Each path below is one point turned by a fixed rotation once a step. After each direction that follows a path, write how fast that rotation turns it, in deg/step (0 if it stays still).
Each turn is a multiple of 5 degrees from 10 to 175, or 0.
Each row of a path follows its step; steps can be skipped.

step 0: [ -9 -17 -16  -4 -11   4  -6  18  16   3  -4   3 -26  10  -1  -6   1   5
 -14   3  -3  -7   9 -29 -12  15 -35   1  -2  20   4  13 -20 -11   5  -1
  16 -17   8  -1  -6   1 -13  -2  19  -4   9   0   8  -7]
step 1: [-21  -9   4  18   8   9 -12  10   4  -7  12  16  26  -6  -8 -33  14  -9
  -8  12  -2   7   4 -37   8   9  -3 -13 -11  -8 -12   5   5   4 -13 -10
   1  16 -19   6   2   5  -2  -4  -5 -12   4   8   7 -17]
step 2: [ 14 -14   4  -8 -12  -2 -16  19  -1   6  -5  -9  -2  -1 -10 -21  13   3
 -23  -1 -12  -3  25   5  -4  11  15  -1  -8  -3  -9   0 -23  17   3  -2
  -3   2  12  18   2  -2  -1 -19  32   7   4  -4 -23 -13]
step 3: [  3  -5 -11   1   1   1  -8   9   7  13   7 -11   2 -11   8 -13  -5  -7
   7  12   2  -8  30 -16 -10  12 -26   9 -10  -9  11  27  10  -1 -12 -23
   5   1 -10  19  10 -14   1   7  21  -1   1  12  20  21]
step 4: [ -3   3 -15   6 -13  12  -4   9 -10 -10   6  -8  20  16   1  -8  16 -10
   2  19   2   0  15  -8  -6 -10   4 -11 -15 -41   9 -14   0  -1  -5 -20
  -9   3  -6   7 -11  15   7 -13   8 -20  -4 -25  -9 -11]
step 5: [ 10 -19 -17   0  -9  -6 -14  -6  -3   4   0  -4 -18  -9 -10  12  13   4
 -16   1  -1  -2  14 -13 -15  -8 -32   3  -3   1   4  -3 -22  11  -1  -2
  13  -4  27  34  -6  10  -8  19  14  -7   2  -8  -5  -7]
step 6: [ -4   9   1   7 -15   2 -11   0  -9  14  11  20  18   9   3 -19   1  -3
  -2  28  -1  -8 -15 -43  -1  13 -18   1   5  -9   9   6   2 -11  -2 -26
   0  -7   0   6  -5   0  -8  10   1 -16   3  24  -3  -5]
step 7: [ 20 -17  -6  13 -16   4 -18  21  11  -3  -1  -9   4   7 -19  -9   9   3
 -12   6 -11  -6  -9  -7   5  23  -3   0   0  -4 -13  -6  -8   0  -3  -2
   3   7  -2   5 -16  28  19 -15  16  -1  14 -16  -6 -31]
step 8: [ 12  -5  12   4   4   1 -21  -9   5   9   1   9  -7 -11  -6 -14  -3  -5
 -13  14 -13  17  17 -18  18   1  -9  13   8   1 -10  16   4  23  -6 -11
   1   9  -2  39   0  -7   3  13  23   2   2   2  18  14]
step 9: [ 16  -8   9   0 -23 -12 -11  14 -12   0  15  -3  17  34  12  -4   3  -2
   2  21  -2  -9  18   0  15   9   8  -4 -12 -23  18 -10   8  -3  -6 -22
  -8  -5 -11   3 -11   1  -3 -11  22   6  -3  13   1   1]
Directions:
[ 1 -4  0 -4 -4  0 -2 -3 -3 -1  7  2  4  0 -5  3 -1  3 -1 -1 -2 -4  3 -1
 -6  8  7 -2 -3  0  4  1 -1  7  3  3 -5 -4 -3 -3 -6  2  6 -3 -6  2 -5 -7
 -5 -3]	140
[ 3 -1  1  2 -3  5 -8 -2 -3  1 -1 -4 -3 -5 -1 -9 -1 -1 -2 -2  2  0 -4  1
 -3  3  5  3  4 -5 -2  6 -4 -4  1 -2  0  7  3 -5  2 -5  8  3 -3  7  1  5
  0 -4]	70
[-2  8  3  6  4 -2 -2  3 -1  2 -1  8 -3  1 -1  2  3 -3 -6 -3 -1  1 -9 -8
  0  4 -3  0 -5  7  3  1 -2 -4 -1  2  2 -5  2  3  1  1  4 -1 -4  2  4 -2
 -4 -6]	60
[-6 -6  6 -1  1  2 -4 -7 -5  1  3  2 -2 -5 -3 -1  4 -2 -3 -3 -2  7  4  4
  5 -7  6 -2 -3  2  5 -6  0  3 -5  0  1  3  3  5 -3  1 -4  7  1  2  1  2
 -4 -4]	110

step 0: [ 19  15  12   4   3   4  12 -10  -1 -36  -6  18  13 -16   0  14  12 -11
  10  32   6  27 -16  13   9   3   1  -1 -20   1   5 -17   5  -2  14   2
  -2 -12  -2  -8   1  31   8   7   1  -1  21   9 -14 -13]
step 1: [-27 -13   4  12 -18   8  -6  -5  24   5 -11  -6 -25  -4 -23   4  28   8
 -12  10  -9  -1   7   0  -2  25 -11   3 -18 -11  16 -11   5  -8 -14  -2
  13  16   1  10  -4 -15  -5   7   2 -25  22  12   2 -20]
step 2: [-17 -13  15 -13  15   5   3 -13 -10 -17  -2 -17   0   3   0 -16  -6 -14
  -6  -9  15  25   4   5   2  10 -13  23  -2  28  -7  -6  14 -17 -13  26
  11  14  23   5 -16   2 -10  -1  12  21 -25   3  11  -6]
step 3: [  1  -8  19   2   2  -4 -11  12  17  15  -5   9   3 -33 -13  12 -14  -8
   8 -13 -12  12  24   4 -15  -7  14 -16  19  -9   5  -1 -11   7   6  -8
  23 -22  14  17 -22  -5  -3   0   0  26  -4  27  10   7]
step 4: [ 10  31 -13  12  -4 -15   3   5  22  13  10 -20   9  -8   6  -3   4 -28
  -3  17  22  -1  17 -13  14  -6  -5 -10   4 -14 -16  -2  14  -1  20  37
 -10  -1   4  -6 -17   5   5 -15  14 -10  10  -3   7  10]
step 5: [ 14  -3  -2   3   2  25  11  16  -1   9  -4  21   4   9 -17  -7 -13 -22
 -16  18  -4  11   7  -2  19  -1 -24   7 -12 -35  -3 -22   5   7 -12 -21
   5   2   1   4  16  25  25   8 -11  -1   1   6   6 -11]
step 6: [-18   3  -1 -22 -10  -4  30   5  -5 -25   8   5 -12  -5 -10  14   0   8
   9  26   2  -2 -11  14  -5   7   1   5 -35 -19  -7  -5   7   5  -9  -5
   7   8  16  -3 -25 -21 -20  -6   9 -12   4  -7  26   8]
step 7: [-10   3   1  -7  25  -6 -24 -11 -11   3   6  11  -7 -14   2  -5  13  26
 -22   0  26  15   0 -19  -1  10  13   9   0 -24   2  15  -5 -10 -28  16
   6  -1  21  29  -8  -5   7  13  -7   6 -17   7   0 -11]
step 8: [ -8 -13  15  -3 -18 -30   3 -19  14   4  10  13   8 -22  -9  20 -24 -14
 -18 -10  -9  18  -5 -13  14  -7  16  -5 -14  11   0  -3  -9  -9  12  21
   2   1 -13 -15   1  -2  10  13  12  20 -16   4  11  21]
step 9: [ 12  -1   0  35 -12  23   3   1  17  33  -1  -3   1   2 -17   4  22  -9
 -24  19   8 -19  -3  -3   4 -16  26   2   9   5 -16 -15 -10  16  -5   6
  -6   0  14  -4 -11  -2  -3 -21 -15  15  -7  -1   8   2]
Directions:
[ 6  9  9 -7  2  6  0 -3  2  0  1  2 -4  7  6 -1 -5 -2 -7  4  0 -1 -1 -4
  1  4 -3 -1  3  4 -2  7 -2 -3  0  1  2  0  3  1  0  4  2  3  2  2 -2  0
 -2 -7]	140
[  0  -5  -1  -2   0  -1  -3   1   3   1   6  -7  -2   0   4  -1  -6  -1
  -1  -3   3   7  -1  -5  -1  -1  -3   4   5  -1  -1  -3  -3  -5  -5   2
  -1   1   0  -8  -1   3  -1   6 -12  -7   4  -1   3  -1]	125
[-6  4 -3 -6 -2  0 -8 -7  2 -1 -3 -3  0  3  1 -1  3  3 -2 -1  7 -4  8 -2
  1 -1  3 -1  1 -1 -4 -4 10 -4  6 -2 -1 -2 -4  4  2 -5  6  1 -3 -3  0 -1
  5 -5]	125
[  6   0   1   3   0  -3   0  -4   4  -1  -1   5  -2   1  -6   2 -10   7
   1   1  -3  -8   2   6  -1   4   1  -2   1   5  -4  -5   1  -1  -4   2
   6  -6  -1   0  -3  -1   1   5   0  -4   7  -3   3   6]	140
[  3  -5  -5  -1  -1   3  -1   0  -5 -10   4  -3  -5  -3  -4   5  -5   0
  -2  -1   2   1   1   6   3   8   3  -1  -3  -1   1   3  -2  -5  -2   0
   0   5   2   7   5  -6  -3  -1   1  -6  -3   2  -2  -7]	70
[  0   0  -5  -1   3   6 -10   5  -3   0  -1  -2   6   0   3  -5  -3 -10
   2   6  -7  -4   1   2  -1   4   8  -5  -2  -3  -6   1  -2   1   1   2
  -1   1   0  -6   1   0   3   0   0   1   6  -1   3   1]	65

step 0: [ 16  -3   1   2  13 -13  -5  13   4  -4 -22  10  -2   8   9 -14  -9  18
 -32  10  24  23   6  -1  -1   4 -12 -25   8   8   8  -8  -8   5  26  -6
   1  24  23  -9  18   4  26  -5 -25  -3 -12  15   3  -6]
step 1: [ 13 -12 -12   5  15  20  -6 -18  22 -20 -25  11   3   0 -20  -2   6  17
  -7   7   4   0   3 -22  -4  12  -7  -5  16  10  -5 -17 -16  -4   0  -8
   8 -21  23   4   9  14  22 -16 -19  25  14 -11 -19   2]
step 2: [ 19   1 -24   9   8 -12  -1  -4   5   8 -17  26   5  -7 -14  17   2   1
 -20  29  22  17  28 -15  -1   8 -14 -15 -24   9 -18  -6   7  15  16  11
   6   0   3  14  10  19  16  -9 -10  -2  -9   5  16  -3]
step 3: [ 20 -17   4   7  14  -2 -13  10   4  -2 -24  20   1  -4 -15   5  -2  -6
 -23  25   1 -30   4   0  -6   2   6 -25  23   3  -2  -4   3   5  11 -22
  12   7  38 -15  13   2  25 -17  -3   2  -7   7  -9  -1]
step 4: [  0  -3 -28  18  -3   3 -10 -31  17 -20 -10   6  33  -3 -13  22  -7  12
 -13  12   8   8  10  -1 -12  12   7 -17   2  -2  -5 -18   9  -5   6   1
  -9   2   5  13  21  22  13 -16  -9  24 -19   8 -13   3]
step 5: [  7  20 -16   4  -7  -6  -2  -3   6  11 -14  42 -19 -10 -16  10  -1  12
  -3  35   0 -15  16 -10   9  -1  -4  -6   4   8   4   9   8  -8  17  -1
  10  10  27  -1   8  22  17  -3  13  22 -24   2  14   7]
step 6: [-12  -3 -11  14   8  -8 -19   2   1 -13 -23  17  20   5  -1  -3  -3   3
 -17  18   5 -10  -1   5  -9  -5   1 -37  17 -36  -1 -21 -14  -6   3   1
  20   5   1 -20  24  15  20  -3  -3   9 -20   6   8  -5]
step 7: [  3  12 -16   7   4   5  -4  -2  11  -5  -4  19  -2  17 -17  21  -5  31
  -1  -9   0  10  29  13   5  21   0  -4  18 -16   1  -7   4 -22  10 -13
  11  10  15  14   0  24  19 -25 -10  27  -6  -2   5  14]
step 8: [-14  -5 -28  19   6 -19   3 -10  -6   2   4  33 -20   3 -20   2   1   7
 -25   9   5  -2  10 -30  -1 -14  -7 -19   6 -16  10  -1  -5   1  19  -2
   9 -13  -4  -6  25  12  18 -13  12  13  -1 -15  20  -3]
step 9: [  1  11  -3  14  31  12  -8 -13 -14   5 -13   3  -4  26   7  -3 -11  -9
 -13  13   9   1  15  18   6   8  -9 -33  16 -14  -8  -6  -2 -16  15 -11
  10  -1  16  -2  20   8  19 -24 -15   3   0  18  20  18]
Directions:
[ -2  -2  -3   1  -1  -6   3   4   4   2   6   2 -11  -8   4   0  -1   3
   4   4   3   0   5   2  -5  -1   3   1  -3   4  -1  -1   2   2   5   2
   3   7  -1  -2   3  -6   6   2   5  -2   2  -3   3  -3]	130
[ -6   2  -3  -3  -3  -1  -4   0  -3   1  -5   7  -6   1   2   1   2  -5
   1   0  -3  -1  -1  -8   0   8   3   1   2  -2   6  -1   6  -2   1   1
  -3   1   3  -6  -3   0   3   1  -3  -7   4  -5 -10   1]	155
[-2  5  2  2 -7 -1  2  5 -1  4 -1  2 -1 -3 -5 -2  5  4 -9 -7  5  0  3 -3
  8 -4  0  1 -3  3  0  1 -1  0  3 -3 -1  7  3 -1 -5 -1 -6 -7  2 -2 -5  1
 -1 -3]	140
[-3 -1 -2  3 -1  6 -3 -4 -1  0  2  0  3 -1 -2 -5 -5  6 -1 -6 -1 -1  7  3
 -2  8  2  4 -2  2 -9 -5 -2 -5  0  7  4 -1  0 -1 -3 -6  0 -2  2  3  0 -1
 -9  5]	125
[-1 -5  3  1 -2  4 -3 -1  1  2 -1  5 -1 -3 -4  3  3  6 -1 -2 -5 -5 -3 -1
  1 -6 -3  9  6  0 -4 -1  1  3 -3 -7  1 -6  4 -8  9 -4 -2  4  2  2  4 -5
  1 -2]	160
